Here are some points:
[ 1.9  -0.7  -0.91 -3.26 -0.12 -0.43  1.59  2.14  0.42  1.05 -1.24  1.57]
[-0.45  0.42 -0.2   0.06 -0.02  0.29  0.1   0.18  0.1   0.03  0.03  0.18]
[-0.65  1.48  0.54  2.31 -0.27  1.56  1.24 -1.45  0.63 -1.79  2.55 -1.61]
[ 1.31  0.24 -0.53 -1.39 -0.21  0.16  1.56  1.2   0.65  0.21  0.15  0.28]
[ 3.45 -0.98 -0.18 -1.45 -0.4  -0.22  1.99  1.04  0.31  0.13  0.12 -0.07]
[-2.1   1.59 -0.28  0.75 -0.04  0.85  0.33 -0.23  0.41 -0.48  0.72 -0.02]
[ 1.01 -1.21 -0.26 -1.43  0.01 -0.83 -0.41  0.69 -0.44  0.99 -1.27  0.85]
[ 0.84 -0.44  0.41  0.77  0.28 -0.21  0.03 -0.6  -0.21 -0.4   0.36 -0.61]
[-0.38 -0.48 -0.5  -1.57  0.17 -0.92 -0.87  0.97 -0.4   1.53 -1.82  1.69]
[ 1.82 -0.28  0.05 -0.16 -0.14 -0.2   1.01  0.25  0.43 -0.22  0.37 -0.5 ]
[ 0.59 -1.62  1.33  2.45  0.52 -0.92 -2.44 -2.25 -1.1  -0.61  0.2  -1.38]
[ 0.29 -0.56  0.15  0.23  0.22 -0.61 -0.63 -0.32 -0.26  0.07 -0.37 -0.34]
[ 3.46 -1.74  0.02 -2.1  -0.19 -1.06  0.48  1.46 -0.18  0.86 -1.04  0.71]
[ 2.04 -1.69 -0.46 -2.66  0.38 -1.55 -0.36  1.58 -0.57  1.7  -2.15  1.67]
[-0.91  0.47  0.04  0.53 -0.09  0.12 -0.05 -0.31  0.03 -0.21  0.43 -0.38]
[ 0.54  0.7  -0.41 -0.87 -0.41  0.62  1.82  0.85  0.69 -0.31  0.58 -0.05]
[ 0.31 -0.78 -0.72 -3.07 -0.04 -1.32 -0.77  2.04 -0.31  1.98 -2.9   2.45]
[ 0.93 -0.66  0.54  0.66  0.08 -0.31 -0.25 -0.32 -0.14 -0.06  0.2  -0.26]
[-1.11  0.66 -0.31 -0.39 -0.21  0.48  0.51  0.15  0.25  0.01 -0.04  0.27]
[ 0.48 -0.33 -0.89 -2.45 -0.22 -0.44  0.36  1.93  0.28  1.16 -1.46  1.56]
[ 0.73 -0.11  0.15  0.25 -0.09  0.29  0.62  0.07  0.13 -0.22  0.35 -0.3 ]
[ 0.52 -0.03  0.31  0.29  0.07  0.01  0.22 -0.37  0.08 -0.51  0.56 -0.6 ]
[-4.17  1.36  0.23  2.72  0.44  0.71 -2.3  -2.26 -0.34 -0.92  0.5  -0.53]
[ 0.78 -0.87  1.11  2.22  0.23 -0.29 -1.17 -1.73 -0.65 -0.78  0.81 -1.24]
[-0.84  0.53 -0.17  0.01 -0.04  0.22  0.08 -0.15  0.    0.08 -0.05  0.16]
[-2.28  0.08  0.48  2.14  0.49 -0.34 -2.72 -1.8  -0.81 -0.28 -0.21 -0.6 ]
Then 16 other points, each followed by its number:
[-0.37 -0.62 -0.6  -2.03  0.13 -0.8  -0.7   1.13 -0.17  1.44 -1.93  1.64] 0
[-1.32 -0.69 -1.   -3.01  0.3  -1.63 -2.21  1.75 -0.7   2.46 -3.59  3.14] 1
[-0.24 -0.81  0.1  -0.19  0.31 -1.09 -1.77 -0.22 -0.57  0.67 -1.01  0.52] 2
[-0.01 -0.27  0.14  0.25  0.06 -0.1  -0.5  -0.37 -0.1  -0.23 -0.13 -0.31] 3
[-0.47  0.52 -1.16 -2.42 -0.25  0.14  0.73  1.89  0.52  1.19 -1.24  1.4 ] 4
[-0.87  0.82 -0.05  0.12 -0.35  0.62  0.58 -0.04  0.28 -0.08  0.36 -0.15] 5
[-0.14  1.02 -0.36 -0.73 -0.4   0.92  1.92  0.7   1.08 -0.25  1.04 -0.15] 6
[-0.29 -0.53  0.32  0.64  0.26 -0.79 -1.72 -0.65 -0.57  0.31 -0.58  0.26] 7
[ 1.39  0.15 -0.04 -0.82 -0.28  0.44  1.92  0.99  0.65 -0.18  0.56 -0.24] 8
[ 1.16 -1.49  0.57  0.73  0.18 -0.88 -1.14 -0.68 -0.6   0.02 -0.34 -0.45] 9
[-1.82  1.56 -0.27  0.9  -0.35  1.27  0.84 -0.51  0.53 -0.73  1.15 -0.56] 10
[-4.6   1.72  0.11  2.52  0.24  1.02 -1.47 -1.55  0.01 -0.83  0.96 -0.4 ] 11
[-1.08  1.12 -0.61 -0.63 -0.18  0.77  0.69  0.55  0.58  0.05  0.09  0.58] 12
[-1.66 -0.3   0.14  0.65  0.18 -0.71 -2.48 -0.97 -0.9   0.61 -1.18  0.49] 13
[-0.87  0.76 -0.32  0.03 -0.08  0.67  0.54  0.17  0.59 -0.39  0.74 -0.07] 14
[ 0.3   0.93 -0.79 -1.66 -0.43  0.75  2.36  1.45  1.01  0.14  0.66  0.6 ] 15
Which two of these numbered points are nearest to each point below, looking only along the 3 directions in which the first points spread most? Their numbers follow each, nearest first.
[ 1.85 -1.56 -0.59 -2.64  0.2  -1.66 -0.57  1.69 -0.46  1.72 -2.41  1.82] > 0 1
[-1.26 -1.03  0.15  0.62  0.57 -1.31 -3.3  -0.87 -1.16  0.8  -1.62  0.83] > 13 2
[-4.14  1.61  0.13  1.97  0.16  0.83 -1.56 -1.48 -0.25 -0.32  0.57 -0.43] > 11 10
[-1.85  1.92 -0.16  0.94 -0.16  1.3   0.83 -0.38  0.64 -0.68  1.37 -0.51] > 10 14
[-0.75  0.46  0.1   0.94 -0.03  0.5   0.13 -0.22  0.04 -0.32  0.51 -0.37] > 5 14
[ 0.06 -0.69  0.28  0.57  0.4  -0.47 -1.2  -0.62 -0.31  0.04 -0.37 -0.14] > 7 3
[ 0.6   0.72 -0.63 -1.6  -0.35  0.75  1.89  1.34  0.76  0.3   0.11  0.6 ] > 15 8
[-0.35 -0.52 -0.81 -2.68 -0.01 -1.14 -0.89  1.7  -0.11  1.69 -2.26  2.24] > 0 1
[ 1.95 -1.57  0.84  0.75  0.2  -0.86 -0.85 -0.52 -0.74 -0.2  -0.2  -0.56] > 9 3
[ 1.32 -1.1   0.33  0.32  0.08 -0.71 -0.42 -0.31 -0.55 -0.04 -0.13 -0.38] > 9 3
[-0.34  1.42 -0.56 -0.94 -0.44  1.2   2.29  0.94  0.96 -0.3   0.88  0.14] > 6 15
[-1.48  1.   -0.34  0.2  -0.2   0.7   0.26 -0.12  0.11 -0.36  0.63 -0.19] > 5 14
[ 0.13  0.22 -0.95 -2.72 -0.07 -0.36  1.09  2.04  0.45  1.1  -1.22  1.76] > 4 0
[ 1.93  0.29 -0.27 -0.88 -0.28  0.61  2.48  1.1   0.63 -0.37  0.82 -0.36] > 8 15
